[28 42 36 40 38 24 22 25 49 56 44 23 21 31 17 40 22 30 45 39 48 27 51 28
 23 22 39 54 27 38 47 30 15 54 25 47 48 33 29 23 28 39 22] -> movu
[32 20 46 29 28 40 48 34 20 20 32 35 43 31 38 38 31 35 35 31 23 29 42 32
 36 32 25 37 31 32 25 18 36 24 35 39 41 39 26 38 28 34 30] -> Lepar
[28 42 36 40 38 24 22 25 49 56 44 23 21 31 17 40 22 30 45 39 48 27 51 28
 23 22 35 54 27 38 47 30 15 56 24 27 23 32 33 20 29 25 30] -> Luziz
len: [28 42 36 40 38 24 22 25 49 56 44 23 21 31 17 40 22 30 45 39 48 27 51 28
 23 22 35 54 27 38 47 30 15 56 24 27 23]  37
howmany Lepar: [38]  3

[ 49 -39  50   0  -3  22  -6  17  22 -19 -14 -10  30  11   1   1 -19  -3
   6  19  -5 -33   6 -16  -6   0 -12 -14 -12  25   1  21  -1 -17 -14 -11
  45   5  12   5  -7   1  23  23  -2 -17 -19 -17  11 -14 -17 -36  18   6
  26 -15   7  19  24] : Luziz
[ 49 -37  48  -1  -2  20  -5  15  23 -15   1 -11  25  14   5   5 -23  -5
   3  22  -7 -38   8 -18  -6  -2  -5 -17 -13  22   2  17   0 -15 -15 -15
  39  19  12   5  -9   2  19  23  -8 -15 -15 -16  11 -17 -15 -38  20   3
  31 -13   4  15  25] : Fiso
[ 30 -20  35  11   9  -3 -15  16  24  -3  -8   6  -1   9   3  19 -33   3
   6   2 -18 -43  10 -26 -13  -9   8  -2 -17  -7   6  14  -3 -18   0 -31
  37  24  13  -1   3  -5   1  11 -20  -5  -2  -4  -2 -17  11 -28  25   9
  18   0  -1   3  16] : fon
[ 29 -28  50  20  -9   3 -16  22  16 -22 -11   4  24  -4 -17   0 -10   8
  20 -10  -8 -24  -8 -11  -5   4 -23  13 -12  11   7  26  -9 -30  -2 -19
  57  18  11   4   9  -8  21   5  14 -18 -20 -13   3  -2  -3 -16  21  14
   5 -15  13  19  17] : movu
[ 33 -34  43   2 -20  29  -6  29   2 -11  -9  -2   2   2   4   8 -25   0
  17   7 -22 -19  18 -14  10   5   2  -4  -6  31   7   2  -6 -20 -22 -31
  32   4  -5  14   4   2  41  22   4 -28  -8  -9 -23   6   7 -18  27  -8
  23   2  -3  25  22] : zop
[ 50 -39  49  -2  -2  22  -5  16  24 -16   2 -10  26  13   4   3 -23  -4
   4  21  -7 -36   9 -17  -7  -1  -7 -16 -13  25   1  18   0 -14 -15 -13
  41  17  10   5  -8   1  22  24  -7 -17 -16 -16  11 -16 -15 -37  19   4
  28 -13   4  17  24] : gaz
[ 49 -38  47  -2  -4  17  -5  13  21 -15  -1 -13  25  13   4   7 -21  -7
   3  22  -9 -38   3 -18  -4  -4  -8 -17 -12  19   1  17   1 -16 -14 -17
  37  22  16   4 -12   2  18  19  -2 -15 -15 -18  12 -18 -18 -37  22  -1
  34 -13   6  12  23] : redu
[ 33 -35  44   4 -14  31  -6  31  33 -12  -5   0   6   3   3   3 -27   3
  16   6 -18 -19  21 -14   5   6   6  -2  -7  33   6   9  -6 -19 -21 -26
  37   2  -7  14   6   0  40  27  -1 -28 -10  -9 -21   5   7 -20  23  -1
  17   1  -3  29  23] : Mib
howmany zop: [2]  8
len: [ 49 -38  47  -2  -4  17  -5  13  21 -15  -1 -13  25  13   4   7 -21  -7
   3  22  -9 -38   3 -18  -4  -4  -8 -17 -12  19   1  17   1 -16 -14 -17
  37  22  16   4 -12   2  18  19  -2 -15 -15 -18  12 -18 -18 -37  22  -1
  34 -13   6  12]  58
len: [ 49 -37  48  -1  -2  20  -5  15  23 -15   1 -11  25  14   5   5 -23  -5
   3  22  -7 -38   8 -18  -6  -2  -5 -17 -13  22   2  17   0 -15 -15 -15
  39  19  12   5  -9   2  19  23  -8 -15 -15 -16  11 -17 -15 -38  20   3
  31 -13   4  15  25]  59
len: [ 49 -39  50   0  -3  22  -6  17  22 -19 -14 -10  30  11   1   1 -19  -3
   6  19  -5 -33   6 -16  -6   0]  26
howmany Luziz: [6]  3
len: [ 49 -38  47  -2  -4  17  -5  13  21 -15  -1 -13  25  13   4   7 -21  -7
   3  22  -9 -38   3 -18  -4  -4  -8 -17 -12  19   1  17   1 -16 -14 -17
  37  22  16   4 -12   2  18  19  -2 -15 -15 -18  12 -18 -18 -37  22  -1
  34 -13   6  12  23]  59

[ 17  35  21 -25  20  19  15  -6  10  35 -26  24  29 -46  56   6  29   8
  41  23 -45  17  54  53  43 -33  46   8  -6  37 -46 -38 -24  48  -7 -25
  34 -17 -20   6  -6 -55  19 -19  46  43  35 -37 -55 -17  28  22 -43   4
  -8  51  24  40] -> Ror
[ 11 -45 -41   7  19  12 -47 -57  54  37  17  48  37 -52  25  22 -50  39
  29   2 -19  -2  46  -9  43  56  45  34 -15 -20 -26  39  -5  38 -50 -45
  14  15 -57  18 -45 -22 -40  56 -21  18   5 -33 -46 -25  40  -9 -41  16
  15  52 -42   2] -> fon
[ -7 -11  39 -58 -35  -2 -24  30  47 -23 -29 -26  26  42 -51 -14  46  35
 -33  48  55 -53 -26  14  31 -33   0  38 -35  -2  -3  -8   2  28  -6  31
 -20  40  58  30 -54  -6 -54  25  38 -10  54 -22  18 -20 -29 -28 -25  25
  26 -44 -43 -22] -> Fiso
[ 20 -45 -36   6 -47  51  20 -32  34  53  55  28  57 -39 -48  22 -54  40
  49  55  37  -9 -51  19 -46  52  13 -51 -45 -44  58  36  32 -18  32  56
 -23  -1 -36 -17 -18  30 -34 -41 -58 -48 -44  50  21  33 -12  16   8 -17
  40 -52  21  49] -> Lepar
[ 10  27 -35  -5  19  -5  56  51   7 -47 -27   9  33  33  41   7 -57  16
 -24  11  39   4  11  31 -34 -13  52  28  24 -13 -56 -43  25 -32  -3  -4
   4   1  29   5  -9   2  38  34  16  33  15 -21  49  50 -19 -13  50  20
 -36  16  54  55] -> Luziz
[ 34 -38   7  57 -16   5  35 -32  17  -2  56  47  18  27  47  55 -18  28
  20 -33  14 -48   7 -23  -9  18 -17   9 -10  34  32 -44  27  14   5  -9
  48 -36 -47 -31 -52 -31  39  44  38  -4  25 -34  12  -8 -10  51  22 -46
  49  22  25  12] -> movu
[-10 -48   0 -49  43 -47 -53  50 -20  43 -40 -10  20  23  49   1  53 -12
  30 -43  12  25   9 -10 -23 -34 -24 -36   0   4  -5 -39 -56 -49  53  53
  54  -4  26   6 -26   9 -15   2 -28  -7  -7  51 -12  48 -43  31  -4  -9
 -52 -18  14 -36] -> gaz
[ 54 -35 -18 -24 -51 -49  54  56 -35  45   0  41 -12  38   7 -36  27 -23
 -12  20 -19 -36 -47 -19 -58  45  23 -32  26  10 -11  52 -46 -20 -17 -53
 -28  49  -1 -47   8 -45  10 -22   8 -38  31  41 -40 -25 -47  50 -18  47
  19  49 -10 -28] -> bovam
[ 17  35  21 -25  20  19  15  -6  10  35 -26  24  29 -46  56   6  29   8
  41  23 -45  17  54  53  43 -33  46   8  -6  37 -46 -38 -24  48  -7 -25
  14 -17 -20   6  -6 -55  19 -19  46  43  35 -37 -55 -17  28  22 -43   4
  -8  51  24  40] -> nati
len: [ -7 -11  39 -58 -35  -2 -24  30  47 -23 -29 -26  26  42 -51 -14  46  35
 -33  48  55 -53 -26  14  31 -33   0  38 -35  -2  -3  -8   2  28  -6  31
 -20  40  58  30 -54  -6 -54  25  38 -10  54 -22  18 -20]  50
start: [-23 -12]  bovam, 17
start: [ 52  28  24 -13 -56 -43  25 -32  -3  -4]  Luziz, 26
len: [ 11 -45 -41   7  19  12 -47 -57  54  37  17  48  37 -52  25  22 -50  39
  29   2 -19  -2  46  -9  43  56  45  34 -15 -20 -26  39  -5  38 -50 -45
  14  15 -57  18 -45 -22 -40  56 -21  18   5 -33 -46 -25  40  -9 -41  16
  15  52 -42   2]  58
len: [ 10  27 -35  -5  19  -5  56  51   7 -47 -27   9  33  33  41   7 -57  16
 -24  11  39   4  11  31 -34 -13  52  28  24 -13 -56 -43  25 -32  -3  -4
   4   1  29   5  -9   2  38  34  16  33  15 -21  49  50 -19 -13  50]  53

[ -8 -13 -22 -19  13 -21   5  10  11 -19  -4 -14  -6] : Mib
[ -9 -16 -22 -18  13 -21 -12  -9  -9 -15  -7  -9 -12] : bovam
[  1  -4  -9  -9  40  -9  31  13  46 -11  -2  -5  -2] : zop
howmany bovam: [-9]  4
len: [ -8 -13]  2
len: [ -8 -13 -22 -19  13 -21   5  10  11 -19  -4]  11

[-24 -24 -30 -24 -31 -30 -24] = redu
[ 11   8 -30 -51 -32   4  -2] = fon
[-32 -32 -30 -37 -32 -30 -30] = Ror
[-10   1 -21 -19  -3  16  -8] = nati
[-10   1 -21 -19 -29 -33  -3] = Luziz
[  4  18   1   4 -32 -37  -5] = Lepar
[ 3 15 13 -1 24 -6  0] = gaz
[-15 -24 -23  -8  22  -5  -1] = Mib
[-18 -28 -10  -7 -14 -34  -1] = Fiso
[-33 -47 -17  25 -19 -19  -1] = movu
len: [-24 -24 -30 -24 -31 -30]  6
start: [-24 -24]  redu, 0
howmany Ror: [-29]  0
start: [-37 -32 -30]  Ror, 3
start: [-19 -29]  Luziz, 3
howmany redu: [-24]  4

[-5 -5 -1 30 39 24 -3 29 24  3 24 26 16 32 -4 49 -1  8 -2 26 42  1 34  2
 -1 -3 -4 13 -1 39 -5 28 -9] : nati
[ 24  24  19  12  -1  -8  20   9  -8  19  -8   2  -9   6  20  -4  23  20
  21  -8 -12  21  -8  19  25  24  22  14  20  -4  20 -27  25] : fon
[-5 -5 -1 30 39 24 -3 29 21  3  9  4 12 32 -4 49 -1  8 -2 26 42  1 34  2
 -1 -3 -4 13 -1 39 -5 28 -9] : Luziz
[ 22  24  18  21   6  -6  19  16  -7  21  -6  13  22  13  19  22  21  19
  22  -7  -1  20  -2  21  21  19  18  21  16  10  19 -14  23] : redu
len: [24 24 19 12 -1 -8 20]  7
start: [ 6 -6 19 16 -7 21 -6 13 22 13 19]  redu, 4
len: [ 22  24  18  21   6  -6  19  16  -7  21  -6  13  22  13  19  22  21  19
  22  -7  -1  20  -2  21  21  19  18  21  16  10  19 -14  23]  33
len: [-5 -5 -1 30]  4
len: [24 24 19 12 -1 -8 20  9 -8 19 -8  2 -9  6 20 -4 23 20 21]  19
len: [ 24  24  19  12  -1  -8  20   9  -8  19  -8   2  -9   6  20  -4  23  20
  21  -8 -12  21  -8  19  25  24  22  14  20  -4  20]  31
howmany redu: [22]  4

[-40  29   5  46 -46]  movu
[-8  3  0  1  3]  Luziz
[17 13  0  0 13]  redu
[-33  32  32  49 -22]  fon
[16  9 38  4 25]  bovam
[ 38 -41 -53 -39  17]  Fiso
[-47  50  -3  36 -47]  nati
[ 40 -42  -1 -40  23]  Mib
len: [17 13  0  0]  4
start: [ 40 -42]  Mib, 0
howmany redu: [0]  2
len: [-33  32]  2
start: [ 49 -22]  fon, 3

[ 23   7 -43 -37  13  -9 -25  52   1 -56  15  -3 -37 -19 -12 -11  11 -18
  12   5  -7  10  16  13 -36  33 -18]  redu
[-19 -27  16 -20 -14 -17  38 -20  -5  13 -14 -15 -14  -2  -3 -14   9  10
 -17 -15  11  13   4   3  22 -20  15]  Ror
[ -4   9   5 -15   1   3   2   8   8   3  15   2  -2  -3  -5 -11   5  -4
  -2  -1  -5  -5 -18  -1  -4  -2 -18]  Fiso
[  9   6  -7 -14 -22 -18  -5  14   2  12  -2   7   7 -14 -18  16  -8  30
  10  -4  -9 -43  -1 -22 -33  13  -6]  movu
[  9   6  -7 -14 -22 -18 -22  14   2  12  -2   7   7 -14 -18  16  -8  30
  10  -4  -9 -43  -1 -22 -33  13  -6]  zop
[  5   0 -13  -5  15  15 -24  21  -5 -40   2   4 -16   3   3 -13  -3  -4
  -3  16   0   2  28   3 -16  10  -3]  Mib
[ 11   9 -24 -20   9  -5 -12  -2   7  14  12   7   2  -9  -8  -4   5 -12
   7   5  -9   4   9   3 -18  20 -10]  Lepar
[ -9 -15  25  11  -8  13   7 -22   6  30   0   7  14   9   6 -13  -1   9
 -13  -5  10  -2  -6  -1   9 -22   1]  gaz
[-19 -27  16 -20 -14 -17  38 -20  -5  13 -14 -15 -14  -2  -3 -14   9  10
 -17 -15  23  38 -10   4  -6 -13  14]  nati
asked: [  9   6  -7 -14 -22 -18 -22  14   2  12  -2   7   7 -14 -18  16  -8  30
  10  -4  -9 -43  -1 -22 -33  13  -6]  zop
len: [ 11   9 -24 -20   9  -5 -12  -2   7  14  12   7   2  -9  -8  -4   5 -12
   7   5  -9   4   9   3 -18  20 -10]  27
asked: [  9   6  -7 -14 -22 -18  -5  14   2  12  -2   7   7 -14 -18  16  -8  30
  10  -4  -9 -43  -1 -22 -33  13  -6]  movu
start: [15  2]  Fiso, 10
len: [ -4   9   5 -15   1   3   2   8   8   3  15   2  -2  -3  -5 -11   5  -4
  -2  -1  -5  -5 -18  -1  -4  -2 -18]  27

[-19  16  22  -4  18 -16  18 -18   8  30] -> redu
[  9 -11   6   5   1  19 -14  -3  -4  -8] -> bovam
[ 22 -12  -7  -3   0  39 -10   7  -7 -32] -> Ror
[  7 -12  -7  -3   0  39 -10   7  -7 -32] -> Mib
[ 20 -13  -7  23 -50  -1 -12   1   2 -17] -> movu
[ 20 -13  -7  23 -50  -1 -11   1   2 -17] -> fon
[ -5 -16  -7  10   1  -8 -22  11  -4   7] -> Luziz
[-22  14   5   2 -10 -48  11  -6   8  39] -> zop
[ -1  -5 -10  -1  -4  -7 -10   9  -4   0] -> gaz
[ 16   7 -10  -7 -20  12  15   5   6 -14] -> Fiso
len: [  9 -11   6   5   1  19 -14  -3  -4]  9
len: [  7 -12  -7  -3   0  39 -10   7]  8
asked: [ 20 -13  -7  23 -50  -1 -11   1   2 -17]  fon
len: [ -1  -5 -10  -1  -4  -7 -10]  7

[ 25  -8 -13  36 -41] = Fiso
[ 27   6 -15   0 -21] = gaz
[-12  -4 -19  19 -41] = zop
[ 19  17 -13  -4 -22] = Lepar
[ 34  -1 -19  18 -37] = bovam
[ 14 -20  -6  12  -5] = fon
[ 18  13 -14  -3 -21] = Luziz
[  3  29 -19  36 -54] = Ror
[ -5  18  -7  25 -36] = Mib
[  5  -3 -16  43 -43] = nati
[-10  19  -3  -2  -4] = redu
start: [  6 -15]  gaz, 1
start: [-13  -4]  Lepar, 2

[  2  -6  -1  -5  24  19   2  -3   0 -45  24  -4   4   6  -8  -6  -8 -10
  -4   6   0  -2  -4] : Lepar
[ 14  -2   3   4   0  -5  -5   3   8   1 -18 -16  -1  14 -12  -2   1 -25
 -14  15  -4   6   0] : Mib
[  2  -6  -1  -5  24  -4   2  -3   0 -45  24  -4   4   6  -8  -6  -9 -10
 -13 -14   0  10   0] : Ror
[-24  -6  13   9   9   2  -4   3   1   4  11 -15   4  -3  20   8   3  -9
   7 -12  -3   0   4] : Luziz
[-10   1   3  12  20   1   3   5   7  -2   2   3  -2   5  21  -2   6   0
  12  -2  -5  -2  21] : nati
[ 24  -6   7   0 -13   2  -1  -3  -7 -16 -16 -13   1   4  28   0  -6   1
   0 -11  -5  -3  10] : fon
[ 12   4  -2   0  18 -17  -1  -6  -6  -2   0  10 -46   6 -22  10  10   7
 -10   2  -1   3 -11] : movu
[ 28   9   8   2  -7 -18  -2   5  -6  -1  -7  -4  -2   4  -7   6  -4   6
  -7 -12  -3  -7  -4] : Fiso
howmany Fiso: [-6]  1
start: [-1 -7]  Fiso, 9
howmany Lepar: [-44]  0
howmany nati: [20]  1
len: [ 12   4  -2   0  18 -17  -1  -6  -6  -2   0  10 -46   6 -22  10]  16
howmany Mib: [8]  1

[ -7   6  -3  -3  18  -6 -22   3  -5   7  -4  55  -5  15  23  -6   7 -13
   8   7  -2 -10 -17   1 -18  -4 -22   1  19  -8  29  30 -26   6   5   3
  10  35  -9  26  -7  30   6 -23   9] : fon
[ 19   7 -11  11   6   9   3   2   1  10   1  11  14 -10   6   7 -10   6
  22  11  14  -5   6  -5   7   7  -1   5  19  -1  11 -19   1   7  -6   6
  13   7  -7 -14  -1   7  11 -23   5] : zop
[-14   4 -14 -12  24   9   5   4  10   9  14  51 -15  -7  27  -5 -11  -5
  11   7 -18 -11   5   1   4 -16   5  16  19   5   8 -16   0 -16  -7 -12
 -18  35  11 -18   6  24  -3 -23  -8] : gaz
howmany zop: [6]  5
howmany fon: [30]  2

[  1   5  -9  41   4  15  -1 -12   3  -4 -31  -5   1  15 -15 -18  -2 -10
 -47 -22 -11 -11   1  -9   9   7  -2 -11  16  12   2  22  23  -4   6  -1
 -13  17   5   6   8   6  -5 -14   2  -8 -19  -6  25  -9  -7   7  14  17
  -2   0  -3 -22 -18 -20 -19   4]  Ror
[  7 -24  32 -16   0 -51  19   2 -15   4  19  10 -17   1  -6  16  -4 -10
   1   1   8  -8 -15   7 -17  -6 -23 -31   5  13   1   8 -23 -25  -8  -4
 -29 -29   1 -10  -4   2  12  24  11   1 -13   9   0 -16  11  -3  -7 -16
  -3 -10  27  31  32   1 -13  13]  Lepar
[  6  -2   4   0  13   0   2   0  32 -27  -4 -10 -14   8 -12  -5 -29   8
  17   0   0 -20  16  -4  25  -3 -10   8   4  -8 -22  24   2  -6  -4 -10
  -3   5  17   6   8   2 -14  -5   6  13  -5  23   1  18  18  13  13  -2
 -12  -6  10 -22 -10  -4   2  -6]  redu
[  3  14 -10 -12   2  -2  -2  -2   3  14  16  13 -20 -12 -19  -1 -24 -17
   1  11   2 -19  -5  11   3 -17   2  -6   5 -10 -16  15   4 -18  -7  -6
 -16 -13 -21  12 -14   9 -18   4  -4   6 -24 -18   5   3 -22 -21 -23 -10
 -10   1 -28  -1   5  -9  -5   9]  zop
[  9   6  -2   4   0  13   2   2   0   0  -8   1  -6  25  14 -10  -2  11
  13   6   0  -2   3 -12  14  -4 -19 -19  21 -17   3  18  12   1  -9   9
  12 -29   8 -15   1  11 -13  -6  -3   4   2  10   9  -7  22  -4   7 -12
 -10  15  -6  11   9 -10   1 -13]  gaz
start: [ 6 -2  4  0 13  2  2  0]  gaz, 1
start: [  5  17   6   8   2 -14  -5   6]  redu, 37
howmany zop: [-17]  2
len: [  6  -2   4   0  13   0   2   0  32 -27  -4 -10 -14   8 -12  -5 -29   8
  17   0   0 -20  16  -4  25  -3 -10   8   4  -8 -22  24   2  -6  -4 -10
  -3   5  17   6   8   2 -14  -5   6  13  -5  23   1  18  18  13  13  -2
 -12  -6  10 -22 -10  -4   2  -6]  62
start: [  7 -12 -10  15]  gaz, 52

[ -5   2 -10   0   8  24  11   7  24  23   5  12   0  17 -11 -17  -1  17
   2  -5   3  -4   2 -15  14 -12 -12   7   3   5 -10  -4 -25   5   2   7
 -12 -11  27  31 -13  10  16 -10  10  23] : Fiso
[ 19  13 -14  13 -15  23   8   3 -14  18  14  48   7  13   3 -15  10   2
  14 -10  34  23  -3   0  14   3 -12  -6   5   0 -24   4   1  11  25  10
   0  14  14  28  -7 -17   3  -6  16  -3] : zop
[  3  -5 -18 -11   5   1  -2  -4   6  20 -15  -4 -15 -30   7  20  22  -7
   9   1 -10 -15  38 -15 -11  -3 -11  -7  -9  -5 -16   3   1  11  11  -2
   1 -17   2  -3   7  11  -2 -26  -4  -9] : Lepar
[ -8 -18 -17  24   9   5 -37   8  41 -20  -3  16  -1  31  11  23 -40 -33
   9  -6  20   5  -5 -10 -34  16   0  16 -10  -6   9 -15   4 -14 -30  16
   2  11  22 -50  45 -30  28   1 -41 -19] : redu
[ -5   2 -10   0   8  24  11   7  13  24   5  12   0  17 -11 -17  -1  17
   2  -5   3  -4   2 -15  14 -12 -12   7   3   5 -10  -4 -25   5   0   7
 -12 -11  27  31 -13  10  16   4  10  23] : movu
howmany zop: [-14]  2
len: [ -8 -18 -17  24   9   5 -37   8  41 -20  -3  16  -1  31  11  23 -40 -33
   9  -6  20   5  -5 -10]  24
len: [ -5   2 -10   0   8  24  11   7  24  23   5  12   0  17 -11 -17  -1  17
   2  -5   3  -4   2 -15  14 -12 -12   7   3   5 -10  -4 -25   5   2   7
 -12 -11  27  31 -13  10]  42
len: [ -8 -18 -17  24   9   5 -37   8  41 -20  -3  16  -1  31  11  23 -40 -33
   9  -6  20   5  -5 -10 -34  16   0  16 -10  -6   9 -15   4 -14 -30  16
   2  11  22 -50  45 -30  28   1 -41 -19]  46
len: [ -5   2 -10   0   8  24  11   7  13  24   5  12   0  17 -11 -17  -1  17
   2  -5   3  -4   2 -15  14 -12 -12   7   3   5 -10  -4 -25   5   0   7
 -12 -11  27  31 -13  10]  42
howmany Fiso: [3]  2

[ 43  10 -45 -11]  fon
[ 36  -9  -1 -31]  bovam
[36 22 36 36]  gaz
[ 35   2  10 -42]  Fiso
[  8   2  10 -50]  zop
howmany gaz: [36]  3
len: [35  2 10]  3

